Look-ups in named tables: a row name and a column name give one cell, copied from the table.

Table musam
|  | muv | velen | sinovo | zekeveg | zarovor | tig | kiv | devit |
|---|---|---|---|---|---|---|---|---|
| baf | -30163 | 24565 | -42847 | -10641 | 8769 | -81215 | 147 | 71454 |
| kon | -53996 | -46159 | -63500 | -24579 | -26175 | -64666 | -8937 | 50745 |
| bog | -55149 | -35944 | 36448 | 21717 | -46232 | -10290 | 6347 | -32832 |
| fodivok | -38367 | -37202 | 2250 | 43168 | 4495 | -39146 | 20425 | 15208 |

muv of fodivok: -38367
devit of kon: 50745
velen of baf: 24565
muv of bog: -55149
zarovor of baf: 8769
devit of fodivok: 15208
zarovor of fodivok: 4495
kiv of kon: -8937
tig of baf: -81215
zarovor of bog: -46232
velen of kon: -46159
muv of baf: -30163
zekeveg of kon: -24579
devit of bog: -32832
kiv of baf: 147
sinovo of kon: -63500
tig of fodivok: -39146
Which row has the largest devit? baf

Table nisever
,tapez,sopo,faf
tenok,203,60,200
fes,206,5,205
luba,205,47,204
nebu,205,47,202
dugarak,202,57,200
lib,215,10,211
kan,205,45,203
vupule,207,10,206
zatozu,202,56,205
guzu,204,48,204
voro,204,55,203
kema,208,42,205

tapez of vupule is 207
sopo of dugarak is 57
sopo of zatozu is 56
tapez of kan is 205
tapez of luba is 205
tapez of zatozu is 202
tapez of dugarak is 202
sopo of fes is 5
faf of zatozu is 205
faf of nebu is 202
tapez of kema is 208
faf of kan is 203
faf of lib is 211
Row with the largest faf: lib

bufavu:
	tib	mizef	zun	foras
tig	98	24	50	92
vaku	23	34	59	5
debura	21	19	55	84

What is the tib of vaku in bufavu? 23
What is the zun of debura in bufavu? 55
What is the zun of vaku in bufavu? 59
What is the zun of tig in bufavu? 50
What is the mizef of vaku in bufavu? 34
What is the foras of tig in bufavu? 92
What is the mizef of debura in bufavu? 19
What is the foras of vaku in bufavu? 5
What is the mizef of tig in bufavu? 24
What is the tib of tig in bufavu? 98
What is the foras of debura in bufavu? 84
What is the tib of debura in bufavu? 21

teruni:
         besir   mumi  gifibo  simozor    zus
dosezan  2.887  9.738   5.386    2.716  3.959
mediram  4.360  6.370   6.171    2.865  4.164
lidore   6.284  5.234   5.683    0.886  4.461
teg      5.899  2.532   5.158    0.332  7.247
bakovo   5.675  4.588   4.176    2.353  4.951

bakovo, simozor -> 2.353
lidore, mumi -> 5.234
teg, besir -> 5.899
mediram, simozor -> 2.865
mediram, besir -> 4.360
dosezan, mumi -> 9.738
teg, simozor -> 0.332
lidore, gifibo -> 5.683

zom:
|  | bozudu | gilal | zetetud | lub | lel | laf |
|---|---|---|---|---|---|---|
| mem | 117 | 56 | 110 | 52 | 93 | 107 |
| gaduna | 135 | 87 | 82 | 63 | 94 | 179 |
| fivimom | 110 | 55 | 113 | 42 | 101 | 120 |
| boz | 131 | 89 | 122 | 55 | 145 | 194 |
| vadu | 28 | 116 | 212 | 74 | 149 | 75 |
| nudono | 12 | 180 | 140 | 159 | 193 | 97 |

What is the zetetud of mem in zom? 110
What is the lub of mem in zom? 52
What is the laf of fivimom in zom? 120
What is the laf of gaduna in zom? 179
What is the lel of gaduna in zom? 94
What is the zetetud of boz in zom? 122
What is the zetetud of vadu in zom? 212
What is the lel of vadu in zom? 149
What is the lel of boz in zom? 145
What is the zetetud of nudono in zom? 140
What is the bozudu of nudono in zom? 12
What is the gilal of mem in zom? 56
What is the gilal of fivimom in zom? 55
What is the lel of fivimom in zom? 101

